One turn moves every row onto another: examples first, then more rows asked:
divem: [ 17   3  17  -1 -28  22  11  13  -3  -1  10 -16   8]
fof: [ 24   6  10 -14 -24  11  16  -1  -6  -5   6 -17   3]
nid: [ 12  -2   1  32 -22  13 -29   6 -16  16   2 -10  15]
dula: [ 26   1  21   6 -37   6   7   7   7  13   1 -15  -9]
zam: [ 29  -3 -15  11 -37  -4 -18 -19 -15  20  -6 -23  13]
mel: [ 13  18  -4  41  -7 -12  22  12  19  15   4 -19  26]
ruba: [ 12  12 -31   8 -19 -24  17   5  10  25  11   1   8]
lir: [  2 -10 -10  24   2  -8 -14  31   4  -3   2   4  12]
volu: [ 28   3 -19  11   6 -27   2  -6   1 -15 -13 -22  18]
fusop: [ 33   8  14  -3 -31  -5  14  -5   1   6  -4 -19 -10]
ven: [ 31   2 -18  15 -24 -16  -8 -15 -27   9  -1 -28  19]
Ponug: [ 16  10 -29  42   5   5  -4  12  -5  -2   5 -23  30]
gaz: [ 12   6  19  15 -16  -4   9  26 -17  -2  14  -6  -4]
Gom: [ 17   3 -31  23 -13  22 -23   3  12  17   0  -9  10]
dun: [22 23 10 30  1 -2  7 -5 26 17 -7 -2 18]
Tafa: [ 11  13 -20  27 -18 -26  28  14  10  22   9 -14  24]
mifan: [ 13   4  15   0 -23  15  16  20 -12  -5  14 -15  10]
bof: [ 12  19 -25   6  -9 -10   1  -6  18  24   6  14  -2]
veteb: [ 19   5 -10  27 -12 -13  -8  -3 -37   1   3 -24  24]
zovug: [ 19  24  -4  12   4  -4   1 -10  19  18  -4  12   4]
sedu: [ 31  12   9  -1 -19 -15  20  -5 -13  -5   0 -18  -7]
sulod: [ 23   9 -40  28  -5  -8   6   4  -8   1   4 -30  27]
tum: [ 28   5 -47  13 -17  -7   0  -6   0  12   2 -25  19]
vadu: [ 35  -7 -19   6 -17 -20   3 -10  20   2 -20 -28  15]
zib: [ 15   5  10  -6 -20   8  20  15 -18  -8  14 -15   8]
kipag: [ 26 -17 -15  10 -31  -5  -7   9  29  15 -14 -20  13]
gofu: [ 14  10  -8  27 -18 -23  27  20  10  27  11  -8  27]
bofi: [ 22   4  15 -10 -28  19  12   4   0  -2   5 -18   5]
beliz: [ 29 -13 -18  11  -9 -13   0  28 -20  13  -3  -1  36]
Nonor: [ 14  18 -17   2  -4 -18   5  -3   9  24   8  17   3]
Luzot: [ 12   8 -23  38   1  20 -20  13   5   7   3 -13  21]
Kidu: [ 11  11 -21   9 -16 -28  20  13   4  29  13   6  14]
mizun: [13 24 -6 19  3  1 -5 -7 25 18  0 10  3]
kesut: [ 20   8   6 -13 -20   7  20   5 -15 -10  11 -16   5]
pupom: [ 35  -8 -25  -1  -4 -16  -5  11 -22  10  -7   6  26]
gatoz: [ 11   2   0  37 -11   0 -20   9 -32   4   7 -15  22]
vaf: [ 46  -6  -4   8  -4   9 -17   0   4  10 -24  -4  26]
vita: [ 14   1  23  16 -29   6   5  25  -2   9   9  -7  -8]
tode: [ 24   2 -43  11 -20   8 -15  -6  11  19  -1 -16  12]
tugul: [ 32 -14  -6  25 -12  -1  -3  30  -8  15 -10  -9  42]
zisug: [  9 -19 -10  19 -20   1 -18  28  22  13  -2  -4  12]
damuk: [ 20  -6  -7  19 -35  12 -29  -6  -8  24  -3 -13  11]
puzuf: [13 25  4 38  3  1  6  2 25 12 -2 -6 17]
korug: [ 19  14  11   7 -11 -15  18  12 -22  -9  10 -10  -5]
patal: [ 39 -11   2  23  -9   9  -9  16   5  16 -20 -10  37]
mogi: [ 19  16   7  39  -9 -11  19  12  21  23   0 -13  28]
fep: [ 43  -4 -17  -5  -1  -5 -13  -3  -8   9 -17   6  22]
zos: [ 10   3 -16  21  14 -21  -6  16  -7 -17  -3  -6  16]

vaf goes to patal
bofi goes to divem
And these:
sulod goes to tum
ruba goes to bof
nid goes to gatoz
volu goes to vadu
Nonor goes to zovug
dula goes to vita

One turn moves every row onto another: examples first, then more rows asked:
noto: [ 12  21  19  -5   1 -21  13 -19   8 -30   3 -10   4 -12 -28  -8 -10 -12
  17   4 -19 -23 -12  -3  -5  11  -9  10  11   2  16   6  -4   1   0  -8]
dof: [ 12  11  -1   7 -19  -4 -10  -1  -5  -2   0   0   9   1 -12  10  -6 -23
   5 -28   5  -9  23  -8   2  19  -6  -2  40  16  13   3  -7   9  19  14]
biti: [-13  17  18   0  26  -1  16 -12   6  21   5  19   3  -3  12 -21  -7   4
  -6   8  11  16 -26  -4  10   0 -16  -9 -13  -6  -3   1 -21  -5  -4   5]
zuze: [  0  -8  -3  -7  -7  -2  -2  -3  -5  -2   4  27  -1  18   0   1 -22   5
  -3   1   2  -3   3  -3  -2  17   0  -4 -55  11   6  -6  -6   3   4 -10]
tufi: [ 22  -7  17  -7   5   1  -2   4   2  -6   2 -34  -6 -22   7   3 -24   0
  -2  -9   0  -7   1 -10   2  -9  -8   1  35  -8   0   4 -14  -3 -34  -9]
Remo: [  5  -2  12  16  -5   7   2   9  -1 -20   7  39   4  11  -7  -5 -10  -4
  11  17   9  -3  10 -18  -3 -10   5  -2  34 -18   2   2  25  -1  10  -6]
Mipen: [ -5  28   3   2   0  -4  -1  14  -9   8  10  -3   6  11  -4   4  21 -21
 -10 -15  -2  12   7 -16  12 -13 -17  27  -1 -20  -5 -13  17 -20  20  -3]
bame: [ -5 -20  -6  12   2  14  -6  17  23  -7  26 -35  -8  -1   5  -6 -16  -5
   2  22 -18   9  22 -12  -2  11  -8 -17   7  -1   6   0   3  19  -9  -4]
nud: [-16 -10 -15  13  21  19  20  -3 -19   7 -13 -12  14 -17 -13  14   1  13
  -9   1  15  10  -8  12  16  11  17  11   3  16  -8   4  -3  10   1  20]
zisa: [  6  -2  12  11   1  -3  13  -2 -20   0  25  27   8  10 -11  -1   4  -7
   7 -14 -13 -17 -22   7   2  -1 -14  26 -11 -19  30  -5   6 -10  13 -13]
Nofa: [  8 -13 -29  -6  -2   3   4  16   1   0   1 -23   4  10  -2   1  13   7
 -11  15  -6   0  -7   0  -2 -16   2   3  -9   9  25  -8  44   7 -26  -5]
bas: [ 14  -7   3   5 -14  19  -5 -10  -7  -3 -12 -28  38   8  -1  10   6  36
   0   3  -7  15  -5 -16  -4   6  -3   1   0  14   4   6 -10   1 -23 -13]
tasam: [-37 -25  -4  -2  -6  -6   2   2  -7   4  -7 -16 -14  13   7   2   0  10
 -19   6   8  12  27  22   0  12   7  -5 -14   4   4  -7   1   7  12  13]
Vaze: [  6  -8  -7 -13   2   3 -22 -15  -2  16   3  20   1  -2  -6   3  10   8
  -8  -4  -4   0   1  -7  -3 -16   5 -14  39 -16  13  -9  -3   5 -41 -11]
Furo: [ -5  11  13   4   0   5   9 -11  21  11 -16  -4 -24 -17  -2   9  24  -8
 -17   1 -17   0  -1  -9  10 -11  13  -2 -25   0   4   5  -4   2  27  15]

zisa goes to tasam
bas goes to Remo
And these:
Nofa goes to dof
bame goes to noto
Mipen goes to nud

